In the rows, 128 means zero.
One turn sends every row of this set to another row. A few are shown first. Where does it send the rows asked after them?
guka: [131  84 147 141 117 109 129 111 135 156 154 135 147  92 128 143 109]
Mika: [117  74 144 139 121 147 116  84 129 102 132 130 138 116 122  90 118]
Kega: [138 106 110 125 130 135  92 123 153 134 165 165 146 148 118 132 125]
mes: [135  88 125 131 117 127 130 104 106 128 153 138 115 155 127 166 150]
bigu: [143 101 136 140 164 152 110  69 112 128 168 134 128 140 128 128 130]
benu: [106  66 144 132 113 122 107  89 120 105 157 165 116 135 131 138 104]
Boder: [129  99 130 106 114 116 154 104 152 154 136 162 118 133 140 132 135]
Pota: [115  64 155 137 137 123 144 104 134 131 148 134 138 102 140 103 108]
guvit: [141  60 138 131 118 123 106 102 139 157 138 143 143 110  98 122 121]
ronar: [151 107 147 146 133 109 119  76 130 144 140 130 153 140 137 102 129]
sidav: [125  79 117 174 154 141 121 117 129 129 159 132 111 104 126 145 122]
denag: [114  98 127 139 126 154 112  79 121 101 134 119 147 124 113 100 126]
pom: [122  88  95 126 101 115 139 103 150 115 137 149 128  97 123 115 104]
peve: [127 104  95 162 127 154 116  90 114 109 145 143 127 137 146 108 143]
lalaz: [120  95 102 118 101 100 131  98 140 119 135 124 139 108 123 108 110]
Fop: [133 108 134 149 164 156 120  79 122 126 181 129 128 119 127 131 120]
zer: [107  94 106 118 106 105 142 110 155 125 135 140 132 104 121 118 106]
Sadu: [159 116  97 138 143 115 132  94 143 141 171 150 126 113 131 144 105]
Gagol: [116  78 108 132 112 130 121 101 143 108 170 179 137 132 105 146 131]
vope: [134 109 124 129  90 121 125  85 121 139 141 146 163 124 148 107 129]
Morib: [125  83 119 115 114 132 135  92 131 124 108 150 112 150 130 116 150]
biril: [127  86 137 135 153 161 127  97 120 125 114 146 111 146 121 144 137]
tigil: [115 106 126 128 111 136 130 126 113 130 132 139 112 139 135 168 113]
Doret: [140 106 107 128 140 103 137  97 143 143 182 133 121 105 137 140 106]
lereb: [108  85 145 129 117 144 116  78 132 111 131 131 141 126 114  93 134]
tifot: [156 102 145 151 161 146 108  76 123 128 166 133 136 134 131 120 120]
bito: [151 125  84 153 132 138 120  76 126 138 139 152 127 125 121 129 130]
zilo: [124  90 143 124 111 142 130 114 131 136 163 137 126 152 125 130 167]
Dobu: [144 112  98 130 154 115 134 103 139 142 168 145 118 118 137 154 104]
lafo: [106 108 144 121 105 151 129 137 138 138 143 138 123 138 133 134 132]
kifid: [120  80 117 164 135 122 116 118 161 138 149 148  92 121 126 117 110]
Fof: [132 102 147 125 155 143 146 108 141 155 144 159 115 132 132 158 120]
Litag: [128  95 146 127 130 126  79 110 131 133 151 149 125 152 143 125  99]
guzar: [123 109 104 160 137 141 138  90 128 114 156 172 121 150 158 122 106]
Sok: [145  90 127 125 120 143 127  75 106 132 144 168 172 139 130 127 114]
lagiv: [115  84  93 143 135 152 143 105 129 126 147 155 114  87 123 129 108]

Sadu goes to pom
bigu goes to Dobu
Litag goes to Kega
Now these:
vope goes to peve
Fop goes to Doret
guzar goes to kifid
ronar goes to bito
Boder goes to Morib
tigil goes to lafo

One turn sends every row of this set to another row. A few are shown first. Where does it send the rows asked after them?
bugop: [133 113 108 123 117  90 123 123 119 119 108 149 124 126 106  81 150 156
 133  96 101 131 123 117 110]
Tak: [125 137 132 118 127 112 146 138 155 139 121 105 140 113 127  95 164 148
 149  87 147 124 107  95 125]
Fese: [124 122 132  94 123  74 146  95 181 132 100 132 144 110 142 103 143 151
 172 123 122 154 134  94 107]
vof: [123 141 135 117 126 114 153 132 158 139 122 104 141 114 125  98 161 155
 148  86 146 128 114  96 122]
napat: [134 133 126  99 118  92 133 137 156 119 105 126 127  99 119 136 171 146
  98 145 166 121 138 118  81]
dese: [133 117 131 109 127  90 142 133 120 131  97 103 119 134 128 101 148 131
 125 195 111 110 110 102 111]
lar: [115 124 126 101 139  77 131 104 163 158 106 138 145  97 149  92 150 155
 154 130 133 152 106  92 107]
Dip: [137 127 139 114 119  94 157 122 128 117  97  97 131 132 115 114 138 139
 130 192 106 128 136 103 101]
Bifub: [116 127 128  97 131  79 145  93 174 148 106 136 146 103 141  96 146 161
 161 129 125 155 122  97 105]
veni: [131 131 129  93 116  91 140 133 163 119 102 126 118 108 124 135 172 150
  98 143 160 114 144 118  80]
Lanul: [142 123 141 113 121  87 153 130 129 117  92  95 121 138 125 116 140 130
 129 188 103 120 136  96 104]
mivok: [137 119 118 128 118  85 129 123 122 115 107 142 124 126 107  93 142 157
 128  90  99 142 142 108 103]
nobi: [133 113 129  99 131  63 123 120 169 137  96 133 137 107 158 101 149 126
 169 121 130 145 116  78 115]
Nev: [140 118 137 109 126  85 145 136 125 124  93  98 115 140 132 111 145 128
 126 190 106 111 123  95 109]
Tanul: [134 115 131  96 123  65 137 109 178 128  96 129 138 113 150 105 145 134
 176 120 123 149 130  85 113]
gakid: [138 128 118  99 113  92 127 140 153 112 105 127 131  97 116 133 174 136
 107 147 170 119 129 118  86]
tibis: [128 135 137 111 121 108 154 134 168 130 117 101 133 124 129 103 161 147
 157  82 140 120 123  95 125]
dom: [132 133 139 115 113  93 110 112 132 115 113 121 156 123 134 109 104 137
 113 176 132 112 138 121 115]
zun: [125 140 136 114 123 111 157 131 166 134 118 102 137 120 126 102 160 155
 152  84 141 126 122  96 121]
Tekep: [136 120 119  85 106  90 133 134 166 107 100 130 117 114 122 130 178 137
 115 146 162 102 132 125  94]
vav: [140 121 117  92 108  92 127 139 157 108 102 129 124 104 118 130 176 133
 115 149 168 109 126 124  93]
teza: [130 123 129 111 125  99 147 125 119 131 101 106 129 127 117 101 146 140
 126 200 113 117 109 109 107]
pil: [132 128 134 109 110  93 106 113 132 114 113 123 153 126 136 102 109 134
 119 177 132 103 128 125 121]
kopa: [135 112 116 119 121  81 124 128 125 121 102 145 110 137 120  87 148 153
 128  87  96 123 134 108 109]
git: [131 126 132 114 122 101 155 120 123 124 103 101 135 126 111 107 141 144
 129 198 110 126 122 109 103]
Bine: [130 126 143 100 113  86 112 115 143 117 106 122 136 140 150 106 109 136
 113 171 123  91 140 119 120]
kugu: [130 124 136 101 110  91 107 114 138 114 109 125 143 135 144 101 111 133
 119 175 128  92 129 124 123]
tozak: [131 132 147 105 116  85 116 113 142 117 107 118 139 137 149 113 104 139
 106 168 124 101 149 116 113]
tegir: [133 126 126  84 111  91 141 131 169 114 100 127 114 116 125 133 175 147
 108 144 158 103 140 122  87]
bam: [134 117 112 128 117  90 126 121 119 116 110 146 128 123 103  87 145 158
 132  95 101 139 132 114 107]
kapor: [124 116 126 103 138  68 119 117 160 153 102 137 140  99 157  94 152 137
 157 126 133 147 103  83 113]
rigi: [129 133 132 115 125 107 144 142 158 136 118 104 135 117 132  97 166 141
 154  85 146 118 107  92 129]
zule: [132 110 110 118 119  85 121 127 122 122 105 149 116 133 115  82 152 155
 131  93 100 122 124 113 113]
Sar: [132 136 146 112 115  90 115 113 137 116 111 119 149 127 141 113 102 140
 107 171 127 112 148 116 111]
fasup: [131 132 134 112 121 105 148 140 164 129 115 102 133 123 132 100 164 142
 157  83 142 118 116  93 128]
buke: [136 117 120 123 120  81 128 126 125 118 103 142 115 134 117  93 144 155
 126  86  95 134 143 105 104]

kugu goes to pil
Bifub goes to Fese
tegir goes to Tekep
Now these:
git goes to Dip
tibis goes to fasup
mivok goes to buke

One turn sends every row of this set to another row. A few are shown first. Where does it send the rows asked after them?
Mumos: [125 109 103 138  92 132 122  91 108 106 116 156 145]
Masif: [129 135 109 169 138 108 126 120  97 124 143 108 141]
Bur: [137  99 130 151 105  92 119 111 139  70 132 134 125]
nife: [168 136 132 143 121  94 138 132 127 131 121 132 135]
fefi: [112 132 111 172 137 120 125 130  93 119 138 115 132]
Boli: [122 101 112 149 101 136 121 102 103  98 109 162 133]
bepez: [146 120 147 118 117 140 108 127 121 116 141 122 113]
vup: [137 112 144 123 115 132  98 133 119 119 135 124 100]
pitu: [142 110 143 123 115 130 100 124 130 119 133 118  96]
nugo: [118 107 106 147  95 126 123  86 120 114 103 157 130]
Vofov: [120 132 112 184 137 118 123 133 102 121 138 118 132]
dep: [171 120 132 146 107  97 127 139 134 124 116 113 130]
Nadi: [131  91 107 147 104  92 116 104 136  76 138 128 124]
mur: [114 119 105 158 108 108 128 123 146 148 151 143 143]
zive: [117 103  96 160 124 106 137 129 144 144 136 137 146]
Gik: [104 107 110 153 116 100 135 109 147 140 146 145 139]
sofiv: [117 113 112 138  90 134 121  95 103 104 109 152 136]
fovo: [145 112 145 131 117 130  94 136 136 107 142 132 107]
loka: [111 123 118 178 129 116 124 119  95 133 138 109 127]
nime: [170 138 125 146 116 103 135 133 134 116 110 127 120]
fon: [129  93 113 144  98 109 126 108 149  76 130 125 138]

nife goes to Gik
bepez goes to loka
Vofov goes to Mumos
Now these:
sofiv goes to vup
Masif goes to nugo
dep goes to zive
Nadi goes to nime

